Here are some points:
[2.1 0.5 0.2 1.7 1.9 3.3 2.7 1.4 2.4 1.7 3.3 0.0 1.7 -0.8 3.3 3.4 1.1 1.8 2.3
 3.2 2.2 -1.1 1.9 1.1]
[0.0 -0.1 0.3 0.3 -0.7 0.7 -0.1 -0.3 -0.1 0.1 -0.9 0.0 -0.5 0.8 -1.0 0.1 -0.7 0.4 -0.8
 0.0 -0.8 0.9 0.6 -0.3]
[-0.7 0.5 -1.2 0.1 -0.8 -0.7 -0.7 0.4 -0.8 -0.6 -0.7 0.7 -0.3 0.3 -0.7 -0.7 0.1 0.4 -1.0
 -0.7 -0.8 -0.4 0.6 0.4]
[0.7 -0.1 0.3 0.6 -0.7 0.1 0.5 -0.4 0.6 0.8 -1.0 0.1 -0.5 0.9 0.0 -0.9 -0.7 0.7 -0.8
 0.7 -0.8 0.8 0.7 -0.2]
[-0.1 -0.5 -1.0 -0.2 -1.1 0.1 0.0 -0.8 -0.1 0.1 0.2 -0.5 -1.0 -1.5 0.0 0.0 -1.3 -1.0 -1.3
 0.1 -1.2 -1.1 -0.7 -0.6]
[-1.9 -1.9 0.0 0.4 -2.5 0.9 0.4 -2.3 -0.4 -0.4 1.0 -1.8 -2.5 -0.3 0.9 0.9 -0.4 0.6 -2.7
 1.0 -2.7 -0.2 0.6 -2.1]
[0.2 0.0 0.4 -1.3 -0.4 -1.7 -0.5 -1.5 0.0 -0.4 -1.5 0.7 -0.7 0.1 -1.6 -1.5 -0.3 -1.2 -0.7
 -1.5 -0.6 0.2 -1.0 -1.2]
[-1.0 -0.2 1.0 0.2 -0.8 -0.1 0.1 -0.3 -0.1 -0.7 0.1 0.0 -0.5 0.7 0.1 0.0 0.9 -0.1 -0.8
 0.1 -0.8 1.0 -1.1 -0.2]
[-0.9 -0.2 0.3 0.1 -0.8 -0.8 -0.9 -0.6 -0.9 -0.7 -0.8 -0.1 -0.7 -1.0 -0.8 -0.8 0.8 1.0 -1.0
 -0.7 -0.9 -0.8 1.2 -0.4]
[-1.6 1.2 -0.7 0.2 2.3 1.3 0.4 1.8 -0.3 -0.4 1.4 0.7 2.0 0.0 1.5 1.3 0.1 0.2 2.5
 1.3 2.5 -0.9 -0.1 1.4]
[0.1 0.3 -0.3 -1.3 1.4 -1.5 -0.5 1.1 -0.1 -0.3 -1.5 -0.3 1.4 -0.4 -1.4 -1.5 -1.1 -0.6 1.3
 -1.5 1.3 -0.2 -0.5 0.8]
[-1.3 0.0 0.0 -0.9 -0.7 1.6 -1.4 -0.4 -1.4 -1.2 0.6 0.0 -0.6 0.7 -0.2 1.3 -1.2 -0.8 -0.8
 -1.3 -0.8 0.7 -0.7 -0.2]
[0.1 1.0 0.5 -1.3 1.8 -1.4 -0.5 1.6 0.0 -0.3 -1.5 0.5 1.8 0.4 -1.5 -1.5 -0.3 -1.5 1.8
 -1.4 1.8 0.6 -0.3 1.3]
[1.3 -1.2 0.4 1.2 0.5 -1.1 0.2 -0.4 0.9 1.3 -1.1 -0.5 0.1 0.1 -1.1 -1.0 0.3 0.7 1.1
 -0.5 0.9 0.4 -0.1 -1.3]
[-0.7 0.6 -1.1 0.3 -1.6 -0.6 -0.8 -1.1 -0.8 -0.6 -0.7 0.7 -2.2 0.2 -0.6 -0.6 0.2 0.4 -1.9
 -0.6 -1.8 -0.4 0.6 0.0]
[0.2 -0.7 0.8 0.0 -1.2 0.3 0.2 -0.9 0.1 0.3 0.2 -0.5 -1.2 0.2 0.3 0.3 0.8 -1.4 -3.0
 0.3 -2.0 0.8 0.1 -0.8]
[-0.7 0.0 -1.1 0.3 -0.7 -0.8 -0.9 -2.0 -0.8 -0.5 -0.7 0.7 -0.8 0.2 -0.7 -0.7 0.2 0.4 -0.9
 -0.6 -0.8 -0.4 0.5 -1.0]
[0.1 0.6 0.4 -1.7 -0.3 -1.8 -0.7 0.3 -0.1 -0.4 -1.8 0.7 0.2 0.0 -1.9 -1.7 -0.3 -1.5 -0.4
 -1.8 -0.3 0.3 -1.4 0.4]
[-1.3 -0.1 1.1 0.0 -0.6 -0.8 -1.4 -0.3 -1.5 -1.0 -0.7 0.0 -0.6 0.7 -0.7 -0.9 1.0 0.0 -0.8
 -1.0 -0.8 1.1 -1.1 -0.3]
Then 12 other points, each followed by its number:
[1.3 -0.6 0.4 1.1 -0.6 0.7 1.2 -1.5 1.1 1.3 0.7 -0.4 -1.6 0.2 0.8 0.7 0.3 0.7 0.0
 1.1 -0.2 0.3 0.0 -0.7] 0
[1.3 -0.6 0.4 1.3 0.0 -0.1 0.9 -1.4 1.2 1.4 -0.1 -0.5 -0.5 0.2 0.0 0.0 0.3 0.7 0.6
 0.4 0.4 0.3 -0.1 -1.3] 1
[1.2 1.7 -0.6 0.6 2.5 2.6 2.0 2.2 1.6 0.7 2.7 1.2 2.4 0.8 2.8 2.7 -0.6 0.7 2.8
 2.6 2.8 0.2 0.8 2.0] 2
[0.0 -0.2 -0.6 -1.3 1.1 -1.5 -0.5 0.7 0.0 -0.3 -1.6 -1.1 1.2 -0.9 -1.6 -1.5 -0.6 -1.1 1.0
 -1.4 1.0 -0.9 -1.0 0.3] 3
[2.0 0.6 0.2 1.6 1.9 3.4 2.8 1.4 2.3 1.7 3.4 0.0 1.7 -0.7 3.5 3.4 1.0 1.8 2.3
 3.3 2.1 -1.1 1.9 1.1] 4
[0.1 1.1 0.9 -1.3 1.9 -1.6 -0.6 1.8 0.1 -0.3 -1.5 0.6 2.0 0.7 -1.5 -1.5 0.7 -1.5 1.9
 -1.5 1.8 1.0 0.2 1.4] 5
[-0.6 -0.7 -1.2 0.2 0.0 -0.7 -0.8 -0.7 -0.8 -0.6 -0.7 0.2 -0.1 0.2 -0.7 -0.7 0.3 0.4 -0.1
 -0.7 -0.1 -0.5 0.6 -1.9] 6
[-1.0 -0.5 0.8 0.2 -1.1 0.7 0.6 -0.7 -0.1 -0.7 0.7 -0.3 -1.0 0.5 0.8 0.7 0.5 0.4 -1.2
 0.9 -1.2 0.7 -0.6 -0.6] 7
[-1.4 -1.7 -1.2 0.3 0.6 -1.6 -1.5 0.1 -1.5 -1.0 -1.6 -0.6 0.4 -0.4 -1.5 -1.5 0.2 0.4 0.4
 -1.5 0.5 -0.4 0.6 -0.5] 8
[0.5 1.7 -0.5 -0.3 2.7 2.3 1.6 2.3 1.1 -0.1 2.3 1.3 2.4 0.8 2.2 2.3 -1.6 -0.1 2.9
 2.2 2.8 0.3 -0.1 1.9] 9
[0.0 -0.1 1.1 -1.4 -0.7 -0.9 -0.2 -0.5 -0.2 -0.5 0.2 0.0 -0.6 0.8 0.2 0.2 0.9 -1.2 -0.8
 0.3 -0.9 1.0 -1.1 -0.2] 10
[0.0 0.6 0.3 -1.2 -1.0 -1.5 -0.5 0.4 -0.1 -0.3 -1.5 0.8 -0.5 0.1 -1.5 -1.5 -0.3 -1.1 -1.3
 -1.5 -1.2 0.3 -1.0 0.4] 11
Which three of these numbered points are nearest to each point below by angle, seen from the average point of the first points? Their numbers follow each, nearest first.
[0.1 -1.3 -0.6 -1.2 0.8 -1.5 -0.6 0.2 -0.1 -0.3 -1.5 -1.0 0.5 -0.9 -1.5 -1.5 -0.5 -1.2 0.6
 -1.4 0.6 -0.7 -1.1 -0.4] > 3 8 5
[-0.3 1.6 -0.7 -1.1 2.5 1.8 1.0 2.1 0.5 -1.5 1.9 1.1 2.4 0.7 1.9 1.8 -1.4 -0.8 2.9
 1.8 2.8 0.3 -0.8 2.0] > 9 2 4
[1.2 -0.6 0.5 1.2 -1.8 1.3 1.2 -0.9 1.2 1.3 1.2 -0.4 -1.6 0.2 1.3 1.2 0.3 0.6 -0.6
 1.3 -0.9 0.4 -0.1 -0.7] > 0 7 1
[-0.2 -0.5 -1.2 -0.7 1.0 -1.5 -0.5 0.6 -0.3 -0.7 -1.6 -1.7 1.1 -2.1 -1.5 -1.5 0.3 0.5 0.8
 -1.6 0.9 -2.0 0.5 0.1] > 3 8 5
[-0.6 0.6 0.3 0.9 1.7 0.9 -0.3 1.2 -1.6 0.4 0.9 0.0 1.6 -0.9 0.9 0.8 0.2 0.7 2.1
 0.6 2.1 -0.9 -0.1 1.0] > 9 2 4
[0.3 -0.1 0.5 1.3 1.4 0.1 -1.6 0.8 -0.6 1.1 0.2 -1.0 1.2 -1.0 0.2 0.2 0.3 0.6 1.9
 -0.2 1.7 0.2 -0.1 0.5] > 2 9 4
[-1.0 -0.2 -0.4 -1.1 -0.8 -1.1 -1.1 -0.4 -1.1 -0.9 -1.0 -0.2 -0.7 -1.0 -1.0 -1.0 0.1 0.3 -0.9
 -1.0 -0.9 -0.9 0.5 -0.4] > 8 6 11
